One turn sends every row of this set to another row. A few are shown first. Where does it send the rows asked after them?
j129: [  0 -10  22   2   1  -1  -7 -18   7  -2  -7   9 -12  -2]
j691: [  5  -8  15  -3   3  -6 -21 -11 -15  -3  -8  12  -3  11]
j802: [ -3 -11   4   4   3  -8   1  -5 -12   2   3  -4 -12  -3]
j335: [ -2  -9  21   1   6   5  -3 -16   6  -7  -6   4 -17   0]
j360: [-19  -3   3  -1   7   9 -22  -2  -3  -1 -23   7 -13  -7]
j859: [-10  -2   3 -12   6  -6 -15   4 -10   4 -19  -5 -20  -7]
j187: [-18  -7   7  -7   7  -2 -13  -1   5  -5  -8   0  -3  11]
j676: [  7   9   3   0  16   0 -10  -8   7 -10  -9  15 -20  -3]
j861: [ -5   5   0 -13   5   8 -10 -10   1   2  -7  19  -1   0]
j946: [  5  11  12  -2   1  -5 -15  -5   1   5  -3  19 -10  -9]
j122: [  3  -3  -5   4  10  -4   0 -18 -13  -1  -3  11  -6  -8]
j773: [-19  -5   8   3   6  13 -19  -5  -3  -4 -21   6 -11  -9]
j441: [  6  13  14  -3   2  -5 -14   2  -1   3  -2  12  -8 -11]
j393: [ 11   6   5   4  19   2 -15  -2   4  -9 -10  13 -18  -2]
j255: [  1  -5  -4   8   9 -13 -24 -13 -14  -4  -4   0  -3  -7]
j158: [  0  -7  -1  -6   5   7  -3 -10   4 -13 -14   2 -25  -2]
j982: [  0  -8  -4   7  13  -9 -22 -13 -11  -4  -2  -4   0  -3]
j349: [ -6 -11   7  -1   2 -14  -1  -1 -12   3  -5  -5 -15   0]
j768: [  3   1  -4   0  11   5   1 -13 -11   0   1  14  -7  -5]
j301: [ -6 -10  -5  -3  -2   8 -18  -4 -19  -8 -17   7 -11   1]
j259: [  5   8  12  -3  -2  -2 -11  -1  -1  10   0  15 -10  -9]
j138: [  8  -8   5  -6  16  -9 -28  -2  -5   0 -13  -6 -13   3]
j377: [ -6   3   6 -14   9  -4 -15   3  -9   5 -18  -6 -16 -12]
j192: [-12   1   4   7  22   2 -11  -8   8 -14  -8   5  -7   0]
j460: [  6  -6   7 -13  14  -9 -23  -4 -11  -4 -12  -6 -15   6]
j488: [  0 -10  -1  -4  -1   9 -20  -8 -22  -8  -9   5  -8   4]
j671: [-13   5   9   7  21   1 -13  -6   6 -13 -12   2  -6  -8]
j830: [  2  -6  11  13  -4  -9 -18 -12  -3   5  -3   8 -10 -14]
j514: [-15   3   7   4  18   1 -14  -7  11 -12 -13   6 -10  -3]
j153: [-12   1   3 -12  10  13 -11  -8   0   1  -6  13   1   4]
j329: [  4  -7   9  15  -3  -3 -21  -5  -2   6  -5   6 -11 -15]
j484: [-13  -5   8   3  10  11 -23  -1  -2   3 -24   6 -12 -10]
j256: [  0  -9  10  13  -6  -2 -19 -13  -6   3  -3   4  -8 -15]
j190: [  4  -7  21  -1   0   1 -18 -11 -10  -3  -2  12  -4   8]
j746: [-10  -1   6 -13   7   0 -11   5 -10   9 -17  -2 -18  -8]
j425: [  0  -2  -3   6   9  -9 -25 -10  -9  -6  -3  -5   2 -10]
j375: [-14 -10   9  -9   7  -3 -11   0  -1   0  -2  -6  -5  10]
j485: [ 12   8   7  -3  14   1 -11  -6   3 -12  -6  13 -19   1]
j729: [  3  -7   5  -8  12 -14 -28  -3 -11  -1 -12  -4 -13   6]
j68: [ -3 -10   0  -8   4  12  -5  -9  -6 -10 -14  -2 -23  -3]

j746 -> j256
j375 -> j190
Now these:
j691 -> j861
j729 -> j946
j138 -> j441

One turn sends every row of this set to another row. A few are shown first. Where does it send the rows asked after them?
j706: [  1   0  -5  -8   8  -9  -3   9  13  -6   9 -13   5  -7   6 -10  -5]
j913: [-10   5   2   4  -9  -9  -5   3  -7  15  -5   9  -6  -4   7   6   5]
j649: [ -1   7   1   4  -9 -11   1   7   7   1  -4 -13   6  -1  -4 -17   6]
j94: [ -1  -7   5  -2 -10  -1  -1   7  -5  -2   2  -9  -2  -1   6  17  -5]
j476: [ 11 -16   5  -8   2 -15   2  -8  -7  11  -8   2 -13   5   9   3  -2]
j337: [-6 -2  3 -6 -9  1  4  2 -7 -4  7 -6 -6 -1 11 14 -1]
j150: [  7 -13   5 -15   6 -10   5  -5  -1   9  -8   5 -14   6   7   4   8]
j195: [ -2  -9   7  -7 -15   0   5   1   3  -6   6  -5  -5   4  12  10   2]
j757: [  1   2  -5 -14  14   1   1   2   2  -8   9  -9  -1  -7   1  -7   0]
j693: [ -2  -6   1  -5  10  -4  -6   2  14 -10   7  -8  -8  -8   7 -13 -11]
j880: [-10   3   3   1 -11 -15  -4   4  -4  19  -3   7  -8  -4   9   4   3]
j820: [  1   6   7  13   4 -14   4  -2   2  -6  -5  -4   6  -6   5 -17   5]
j836: [ -5  -5   0   2   5 -13  -4  10   9   5  -4  -8   6  -3  -5 -19   9]
j809: [  1   0   2  11  17 -10  -6 -12   3  -4   3   2   1   8   8 -15   3]
j443: [ 14 -11   5  -4   4 -15  -1  -9  -4   7  -7   6 -14   5   1   7  -5]
j82: [ -9   2   8   2 -14 -10  -6   4  -4  14  -7   9  -9   4   7   2   8]
j39: [ -3   5   3   4 -13 -18  -3   2  -3  16  -8   4  -7  -1   5   4   9]
j231: [ 14 -10   0 -12   2 -10  -3  -8  -5   6  -4   3 -18   6   5   5  -5]
j172: [ 0 -5 17 -4  0 -9 11 -7  2  7  7  8 -2 -8 -2 -6 11]
j233: [  3 -10  -5  -7  10  -9  -9  -5  11  -2   8  -2  -5   4   0 -23   2]
j503: [ -8   1   3   3  -9 -11 -10   4  -4  17  -7   8 -10   2  -1   3   5]
j270: [ -7   3   4   0  -8 -14  -6   4   9  17  -3   7  -5   1  10  10  11]
j987: [  6  -7   6  -5  11 -10 -10 -11  11   0  10  -1 -10   6   8 -18   7]
j680: [  3  -7  -1  -6  16  -6  -8 -10  12  -4  -1  -9   3  10   0 -14   0]
j169: [ -9   5  -4  -8   5   0  -7   2  10 -10   2 -10   6  -9   5 -11   1]
j403: [ -6  -1  11   4   0 -13  -3   7   6   5  -7  -9   2  -3   3 -20  16]
j993: [ -2   9  -3  -1  15  -6   2  -2  -1 -13   2  -3   1  -7  15 -11  -1]
j297: [ -4   0   5   6   8 -22   3   4   6  -1  -4 -13   4  11   5 -17   0]
j12: [  0   5   4   0   3 -16  -3  -3  14   5  -7  -5   5  -6  -6 -19   5]
j732: [ -3 -12   2   1  13 -10 -10   0  11   1  -7  -3 -10   3   1 -23  -1]
j440: [  0  -6  -4  -5   3  -7  -8   2   3   0  -8   0   3 -10  24   3  16]
j517: [-1 -9  4  1 -6  2  0 -1 -7 -3  3 -6 -2  4 13 16 -5]
j105: [ 13  -9   4  -6   1 -13   3 -11  -8  11  -8   6 -14   5   7   3  -2]
j210: [  7  -6  -6   3  13 -10 -16  -8  11   5   1  -2  -2   7  -1 -13   9]
j46: [ -5 -10  -5   2  12 -10 -15  -2   4 -12   1  -2  -4  -2  13 -16  10]
j64: [ 14  -9   6 -10   2 -13  -4  -9  -2   8  -5   8 -16   5  12   6  -1]
j838: [ -7   5   1   3 -13 -12  -8   4  -5  10  -9  10 -10  -4   4   4   2]
j279: [ -1   1   3  -6  -2 -11   4  -6   6   6   4  -5   1  23  18  -4  -2]
j11: [-1 -8 11 -6 -4  0  3  5 -6 -2  2 -6 -2  0 11 17 -2]
j500: [ -6 -13   5  -2  -8   1   0   1  -6  -2   8  -5  -4   1  13  13  -4]
j419: [ -8   1   5   5   6 -13  -2  12  14   3  -5 -10   1  -7   1 -14  -5]
j739: [ -1   5   4 -10  12  -6   0   7   9  -5   8 -16   2  -6  16  -5  -1]
j651: [-5 -8  3 -2 -5  2 -1  4 -8 -5  1 -5 -4  6  7 16 -7]
j429: [ -3   4   6  -3  10 -16   3   1   6  -7  13  -2  -2 -15   3 -12  -2]
j83: [ 11 -14   2  -6   7 -11  -2 -12  -6   8  -3   3 -14   8   6   8   4]

j210 -> j757
j443 -> j651
j809 -> j993
Now these:
j270 -> j150
j172 -> j279
j169 -> j12
j476 -> j500
j403 -> j987
j732 -> j693
j39 -> j83
j64 -> j11
j913 -> j105
j297 -> j46
j94 -> j503
j836 -> j233

